One turning vector, and how many steps it has turned
The counts run from 0 to 190.
[146 158 165 187  95 159 111 110 127 129 119 184 157 134 114 152 140  96
 122 131 138 134 172 105 142 138 140 145 106 131 173 154  89 169 118] : 30
[117 120 125  92 150 171 133 103 145  74  84 141 156 141 139 150 125 159
 143 153 116 115 172 144 137 118  86 134  96 156 118 112 105 161 103] : 72
[162 145 135 156 116 131  85  78 152 130 118 193 172 119 152 156 134 110
 156 171 131 105 144 162 131 142  92 171 119 128 170 146 135 130 117] : 91
[160 153 159 121 109 134 115  87 108  80 106 100 129 134 104 138 118 104
 140 119 161 116 166 138 159  74 104 117  83 182 147 127  93 159 150] : 43
[107 137 171  95 133 167 109 139 139  74  66 125 164 117 106 132 133 139
 144 117 139 105 130 122 119 117 104 129 113 166 106 160  69 161 165] : 47
[135 169 181 153  98 153  97 121 111 141 151 155 174 119 125 143  96 126
 164 171 169 127 110 141 172 128  82 138 121 147 163 167 109 130 171] : 116
[132 110 162 128 106 146 152  77 101  98  92 152 128 136 161 145 121  78
 140 139 119 124 142 156 147 148 104 129 105 155 181 154  79 131 145] : 145
[144 138 124 179 117 134  95 124 142 138 104 135 138 132 140 167  84 112
 193 106 147 132 136  86 123 136 135 103 119 191 127 114  73 155 132] : 175
[177 152 155 104 120 132 133  88 119 131 122 125  98 126  80 197 107 148
 134 102  99 124 180 125 110 180 139 119  98 160 112 129 104 160 115] : 155
[157 182 139 157 154 136 156 137 145 118 149 157 173 125 133 107 142 118
 126 114 125 130 156 104 170 123 141 142  80 187 143 171 125 171 109] : 190
[156 152 191 121 122 156 133  92 115 135 163 162 165 192 139 122 151 123
 115 101 124 124 169 129 157 160 103 133 104 147  94 129  96 130 121] : 17
[123 140 147 151 136 163 105 108 102 118 109 164  78 158 163 154 105 134
 162 117 132 135 161 125 163 144 135 145  63 124 133 132 106 181 133] : 150
[174 156 119 124 109 155 128  93 104 130 123 161 165 146 134 138 126 139
 163 180  84  90 108 162  96 187  90 100 124 164 117  90 129 120 126] : 86
[128 130 153 137 138 177 158 150 105 154  79 139 138 136 109 180  96 155
 137 118 128 103 163  90 131 121 110 145 139 138 102 171  69 137 125] : 142
[158 137 166 148 141 175 118 111  98 106 122 153 108 170 124 170  92 137
 176 142 110 101 127 165 117 166 107 106  84 125 130  95 128 164 116] : 151
[121 142 116 130 153 179 125 131 125 114  92 133 132 119 129 155 121 155
 168 123 124 106 132 142 111 166 135 106  63 145 131 127 113 219 116] : 60
[155 133 173 150 144 135 138 122 128  91 112 135 125 111 121 166  64  97
 180 125 126 107 130 123 116  77 118 125  88 182 163 125 108 119 134] : 44
[121 133 129 108 126 139 160  58 106 101 114 139 122 118 120 162  96 148
 146 141 101 110 187 174  94 126 120 116 115 156  99 104  96 129 135] : 7
[146 135 103 125 162 146 128  84 116  93  97 107 120 109  98 127 100 153
 159 125 139  97 149 157 163 136  90 134  94 179 109 106 126 154 186] : 68
[139 171 127 176 145 105 156 113 141 108 147 194 189 124 154 116 124 118
 156 137  79 124 140 149 134 145 137 142 108 174 126 131 109  97 145] : 99
[187 175 175 128 105 152 125 152 130 104 145 161 184 160 109 113 116 116
 139 149 122 102 127 113 144 153  70 112 150 172 158 143 111 125 119] : 177
[137 130 193 143 116 158  83 133 134  89 135 136 143 121  57 144  87 152
 143 124 137 117 176 130 103 118 100 136  86 123 101 102 121 173 133] : 36
[138 165 164 159 140 188 105 147 129  91 127 132 132 126  70 121 128 147
 133 123 144 130 161 140 124 144 165 153  99 138 104 144 114 170 161] : 35
[131 154 165 135 129 184 148 159 105 107  88 139 143 151 130 107 112 125
 158 167 131 102 133  89 160 112  78 120 125 154 166 153  94 140 141] : 51
[147 169 109  99 105 130 131  76 117 136  86 177 180 119 112 125 138 144
 151 181 103 102 140 124 134 170  89 152 155 170 116 150  94 103 156] : 87
[135 135 196  99  80 160 147  83 127  86 108 162 127 156 165 129 127  97
 139 134 122 140 189 132 136 134 113 126 109 160 124 149  66 133 123] : 18
[127 165 187 120 156 161 141 142 106 145 137 172 135 148 125  99 128 151
 190 130  88 109 150 124 131 116 134  87  96 144  79 138 132 160 119] : 118
[170 156 190 132  90 118 123 113 133 127 150 173 154 111  85 167 119 118
 105 110 113 121 155 102 117 170 122 122 122 155 135 161  93 144 124] : 29
[133 152 179 133 123 145  89 118 135 137 114 183  94 137 126 156 105 123
 191  98 122 117 174  90 139 119 160 146  88 156 104 141 108 137 136] : 23
[155 173 136 169 150 134 142 105  91 157 158 155 135 131 126 173 131 114
 130 132 115 108 150 155 168 151 137 178  90 174 129 128 101  92 148] : 9
[163 121 142 107 150 176 147 110 145 143  89 161 165 135 131 160  97 133
 154 106  90  85 169  90 116  87 110 166  97 148 101 128 122 123  89] : 77
[164 147 168 115 134  96 131 121 162 113 138 162 165  86 120 169 112 174
 166 117 116 132 141 137 116 187 127 117 140 177  98 140 121 134 141] : 94
[ 94 101 101 113 141 122 137  91 115 117  96 153 165 104 157 177  89 152
 171 141 108 108 135 130 104 130 100 109 104 173 116  95 101 141 101] : 73
[133 151 145 170 132 114  74  77 127 151 173 163 175 136 138 138 111 111
 157 119 131 110 134 149 138  95 116 149  83 148 107  98 113 121 127] : 103
[161 158 139 140 133  84 149 129 126 144 143 162 199 103  94 144 105 136
 145 135 105 108 145  94 152 122  98 129 131 181 127 150 126 149 123] : 189
[132 177  98 167 142 164 105 125 106 117  95 120 149 128  97 133 128 144
 167 165 143 126 121 157 112 139 133  94 107 156 140 114 100 194 127] : 187
[145 131 199 141 141 135 165 125 118 113 178 171 144 121 132 162  77 153
 148 152  98 114 152 133 149 165 109 154 120 128 118 150 125 113 116] : 4
[172 155 143 134 173 173 174 133 141 101 114 139 114 132 123 124 100 136
 142 120 109 106 161 116 166 144 124 121  97 167 132 148 143 184 123] : 64
[134 166 157 117 127 175 145 144  94 115 101 112 139 127 119 195 126 148
 144 146 150 111 117 139 165 178 104 144 148 163 134 171  67 119 165] : 141
[159 151 169 163 138 159 140 144 109 175 148 161 161 168 116 170 104 139
 143 112 105  90 161  96 122 146 113 142 126 133  69 117  92 104 123] : 16
[113 185 133 165 150 132 124 131 110 138  92 161 130 157 105 150 144 144
 184 129 107 105 157 117 116 153 148  84 148 175 100 135  84 145 150] : 27
